In the data rows, 500 means zero.
Here is a table of points, one per row:
[353,436,417,183,357,658,519,484,577,515,361,774,531,561,370,594,572,432,578,410,571,455,493,560,432,425,439,508,683,618,326,420,697,371,322,514,453,437,80,466,640,516,289,615,514,484,499,556,534,612,481,577,685,522,309,574,599,674,582,578,553,552,663,543]
[207,636,526,445,434,446,563,531,462,495,338,476,509,652,450,400,731,335,464,736,607,864,495,396,536,356,617,507,301,386,568,483,396,626,588,633,454,602,477,525,322,486,374,444,424,592,403,462,634,201,506,641,368,674,534,539,776,794,479,271,564,407,576,557]
[661,467,628,580,437,639,804,436,390,824,596,459,537,582,497,438,502,328,589,599,523,440,618,531,462,382,667,263,379,549,491,70,389,518,500,300,490,570,562,424,616,368,351,538,573,480,986,469,410,415,448,628,512,519,431,587,591,335,507,491,406,524,591,480]
[537,305,634,542,535,633,580,558,551,686,485,655,390,540,516,539,281,545,426,199,421,231,606,534,624,393,461,531,363,388,684,521,332,408,588,453,607,463,579,520,464,689,511,312,483,582,231,561,522,391,501,537,492,674,523,572,613,555,516,648,450,457,396,397]
[339,612,508,655,689,521,438,769,379,519,463,550,620,511,444,387,373,601,484,219,491,513,476,431,417,389,520,581,519,441,478,310,514,733,444,496,469,458,435,547,337,512,595,517,462,622,554,602,574,565,532,502,362,387,498,481,465,303,528,535,420,542,485,572]
[429,517,470,401,418,608,536,586,454,784,545,416,504,471,534,502,607,451,504,748,655,297,463,588,459,587,550,523,586,629,318,915,453,576,478,374,515,589,407,486,367,552,517,150,291,444,421,454,431,333,558,567,402,405,593,613,316,208,485,539,441,680,585,519]
[470,319,483,524,523,285,536,534,574,434,377,405,444,423,821,560,498,580,446,710,561,441,765,676,547,377,701,513,525,567,433,422,487,385,488,571,375,490,281,606,474,149,623,456,475,507,458,451,447,615,588,311,547,592,411,173,805,407,527,493,476,531,460,445]
[503,421,417,542,551,422,554,468,523,454,412,481,634,357,484,493,448,535,490,667,268,459,475,539,380,450,564,505,786,565,470,425,416,469,999,555,401,468,428,485,604,626,489,545,480,165,626,515,572,414,450,595,537,483,452,482,304,689,535,483,504,479,273,453]
[496,461,520,529,413,490,442,297,589,533,483,597,197,492,500,562,519,479,453,556,362,557,529,538,403,379,395,523,500,539,529,565,909,452,571,400,467,528,870,299,324,410,494,557,445,755,590,591,548,554,542,626,327,473,448,219,329,661,547,538,533,633,614,537]
[566,768,542,362,453,581,601,366,491,291,713,648,480,504,670,511,304,551,543,615,586,560,494,486,299,454,447,540,540,639,678,324,399,660,508,482,517,533,526,413,529,428,252,338,432,423,418,542,489,451,503,0,652,428,536,450,427,602,397,501,727,615,396,540]
[659,398,481,526,547,489,567,488,485,275,414,537,585,619,476,463,612,479,579,398,583,513,501,595,543,391,551,573,529,195,578,740,363,423,489,602,509,565,539,473,548,467,146,690,455,424,515,421,366,677,572,603,256,575,568,545,440,236,448,390,627,688,418,509]
[391,579,603,437,648,512,401,458,517,785,699,288,486,376,471,466,687,264,596,637,650,501,578,596,596,475,537,700,419,430,498,193,645,338,452,504,533,480,516,577,928,577,490,623,465,555,435,498,469,533,515,339,261,481,593,544,344,436,493,510,598,239,261,493]
[462,377,522,475,509,518,439,371,557,496,563,663,640,361,522,477,742,425,456,533,468,822,571,581,407,430,217,408,585,556,550,676,394,405,444,498,456,488,668,762,480,657,577,518,713,286,616,639,500,503,468,241,543,318,464,420,685,463,434,620,290,439,549,541]
[424,695,539,481,500,374,428,409,391,520,742,433,538,513,492,506,652,480,390,441,509,240,526,352,474,433,526,467,343,421,521,806,312,480,547,619,506,386,549,458,549,373,509,852,387,506,495,538,565,551,435,603,597,429,423,648,620,353,530,400,541,710,422,417]
[489,420,529,503,521,285,535,510,553,427,558,359,584,489,533,427,507,519,541,497,509,453,42,601,455,507,448,464,516,598,999,507,767,434,453,475,477,518,402,636,532,226,526,501,443,502,523,391,402,406,467,481,614,544,447,583,427,602,549,564,331,470,619,486]
[533,545,472,577,410,509,309,464,484,522,583,500,504,461,424,524,420,604,455,250,833,537,475,441,526,677,499,455,623,482,413,396,506,495,716,434,523,471,535,480,431,403,507,439,734,534,366,656,374,371,455,549,501,810,549,555,509,303,571,334,516,458,528,520]
[632,663,420,535,416,512,236,554,449,682,501,292,563,637,575,559,274,392,598,318,103,556,546,500,503,600,542,567,727,291,428,586,600,462,347,575,454,534,533,608,498,418,456,226,652,575,640,449,616,404,447,492,542,515,495,645,647,512,514,375,619,547,411,486]
[753,490,321,362,515,754,415,318,545,453,326,511,583,461,552,589,560,542,552,711,569,500,403,64,492,472,589,546,600,610,845,338,573,403,462,545,395,451,587,410,473,458,541,438,458,563,438,530,644,599,556,694,522,448,506,464,543,399,436,530,220,446,328,470]
[734,620,395,383,479,466,597,879,433,502,492,715,427,414,483,502,424,505,537,426,650,606,563,490,367,731,482,355,431,396,489,635,559,554,471,523,549,549,454,282,576,578,739,642,579,639,626,367,410,310,489,476,459,511,542,464,510,535,336,521,526,438,371,383]
[416,359,453,523,594,454,436,481,467,445,565,384,352,689,490,528,427,609,376,665,523,688,112,622,518,377,463,374,551,688,357,456,340,498,287,543,469,529,640,390,720,601,530,415,536,468,504,579,477,618,614,731,694,595,403,452,484,520,371,623,672,440,324,398]
[633,703,476,569,341,573,594,281,610,430,236,323,500,454,480,466,516,619,426,518,734,569,278,678,745,501,265,616,368,492,367,444,370,425,565,582,485,490,378,488,511,581,618,418,405,534,836,409,679,590,307,363,412,509,334,573,547,579,633,672,490,506,472,441]
[601,656,413,606,556,364,549,410,518,393,556,696,386,400,460,533,475,541,564,590,528,460,513,447,827,520,685,559,751,468,375,374,531,564,241,442,588,239,730,472,454,532,523,516,368,174,504,480,421,455,477,574,453,471,484,555,517,726,481,567,431,450,803,447]
[531,372,520,511,479,565,648,706,538,471,515,351,434,269,500,532,155,456,355,494,534,844,629,409,510,521,457,574,414,522,469,503,466,553,464,518,658,418,432,467,396,396,484,636,586,535,395,506,514,522,506,572,442,359,511,793,380,412,576,379,475,518,542,427]
[627,524,502,657,516,782,581,554,605,170,610,286,375,500,359,418,690,547,617,638,366,388,651,378,409,497,283,370,653,697,368,372,407,421,480,594,535,530,491,726,491,600,512,583,349,673,413,219,529,435,477,527,543,754,322,476,502,434,585,548,522,439,557,603]
[698,488,452,484,514,367,529,309,548,416,513,445,467,415,482,509,510,481,465,487,357,458,435,582,249,634,443,533,416,644,426,354,437,511,661,611,316,497,353,523,595,608,415,467,345,628,515,596,504,641,625,612,478,379,869,498,765,447,398,496,661,290,931,325]
[579,494,630,344,543,518,411,348,526,388,572,360,537,999,470,393,246,471,488,661,682,325,598,559,352,587,566,555,487,456,346,561,435,589,516,611,632,449,346,528,384,483,510,612,665,535,491,527,460,490,544,515,335,448,621,477,487,835,472,504,79,382,424,600]
[532,461,390,408,473,470,497,383,589,512,439,330,752,471,280,570,534,649,401,492,375,513,591,477,728,668,580,428,167,657,467,469,667,585,380,381,536,396,561,583,439,551,402,537,615,378,472,388,485,480,656,477,670,476,514,223,361,614,447,542,603,597,461,517]
[521,435,476,396,470,446,498,482,575,410,333,519,389,461,509,388,430,506,535,468,463,458,420,490,407,741,798,506,246,535,359,450,463,371,434,522,382,534,807,591,549,519,588,503,395,270,489,514,559,557,472,501,605,489,443,568,439,523,488,530,553,447,577,999]
Along one direction, these points spread out more than along any other. Where along it does each point below lie, from 0 to 99? The average is 50, and the first point in the table lies past the average. One standard deviation of the points above along it is 16.
[627,524,502,657,516,782,581,554,605,170,610,286,375,500,359,418,690,547,617,638,366,388,651,378,409,497,283,370,653,697,368,372,407,421,480,594,535,530,491,726,491,600,512,583,349,673,413,219,529,435,477,527,543,754,322,476,502,434,585,548,522,439,557,603] : 62
[521,435,476,396,470,446,498,482,575,410,333,519,389,461,509,388,430,506,535,468,463,458,420,490,407,741,798,506,246,535,359,450,463,371,434,522,382,534,807,591,549,519,588,503,395,270,489,514,559,557,472,501,605,489,443,568,439,523,488,530,553,447,577,999] : 62
[207,636,526,445,434,446,563,531,462,495,338,476,509,652,450,400,731,335,464,736,607,864,495,396,536,356,617,507,301,386,568,483,396,626,588,633,454,602,477,525,322,486,374,444,424,592,403,462,634,201,506,641,368,674,534,539,776,794,479,271,564,407,576,557] : 44
[391,579,603,437,648,512,401,458,517,785,699,288,486,376,471,466,687,264,596,637,650,501,578,596,596,475,537,700,419,430,498,193,645,338,452,504,533,480,516,577,928,577,490,623,465,555,435,498,469,533,515,339,261,481,593,544,344,436,493,510,598,239,261,493] : 47
[424,695,539,481,500,374,428,409,391,520,742,433,538,513,492,506,652,480,390,441,509,240,526,352,474,433,526,467,343,421,521,806,312,480,547,619,506,386,549,458,549,373,509,852,387,506,495,538,565,551,435,603,597,429,423,648,620,353,530,400,541,710,422,417] : 30
[470,319,483,524,523,285,536,534,574,434,377,405,444,423,821,560,498,580,446,710,561,441,765,676,547,377,701,513,525,567,433,422,487,385,488,571,375,490,281,606,474,149,623,456,475,507,458,451,447,615,588,311,547,592,411,173,805,407,527,493,476,531,460,445] : 63
[462,377,522,475,509,518,439,371,557,496,563,663,640,361,522,477,742,425,456,533,468,822,571,581,407,430,217,408,585,556,550,676,394,405,444,498,456,488,668,762,480,657,577,518,713,286,616,639,500,503,468,241,543,318,464,420,685,463,434,620,290,439,549,541] : 66
[416,359,453,523,594,454,436,481,467,445,565,384,352,689,490,528,427,609,376,665,523,688,112,622,518,377,463,374,551,688,357,456,340,498,287,543,469,529,640,390,720,601,530,415,536,468,504,579,477,618,614,731,694,595,403,452,484,520,371,623,672,440,324,398] : 67
[659,398,481,526,547,489,567,488,485,275,414,537,585,619,476,463,612,479,579,398,583,513,501,595,543,391,551,573,529,195,578,740,363,423,489,602,509,565,539,473,548,467,146,690,455,424,515,421,366,677,572,603,256,575,568,545,440,236,448,390,627,688,418,509] : 31
[661,467,628,580,437,639,804,436,390,824,596,459,537,582,497,438,502,328,589,599,523,440,618,531,462,382,667,263,379,549,491,70,389,518,500,300,490,570,562,424,616,368,351,538,573,480,986,469,410,415,448,628,512,519,431,587,591,335,507,491,406,524,591,480] : 46
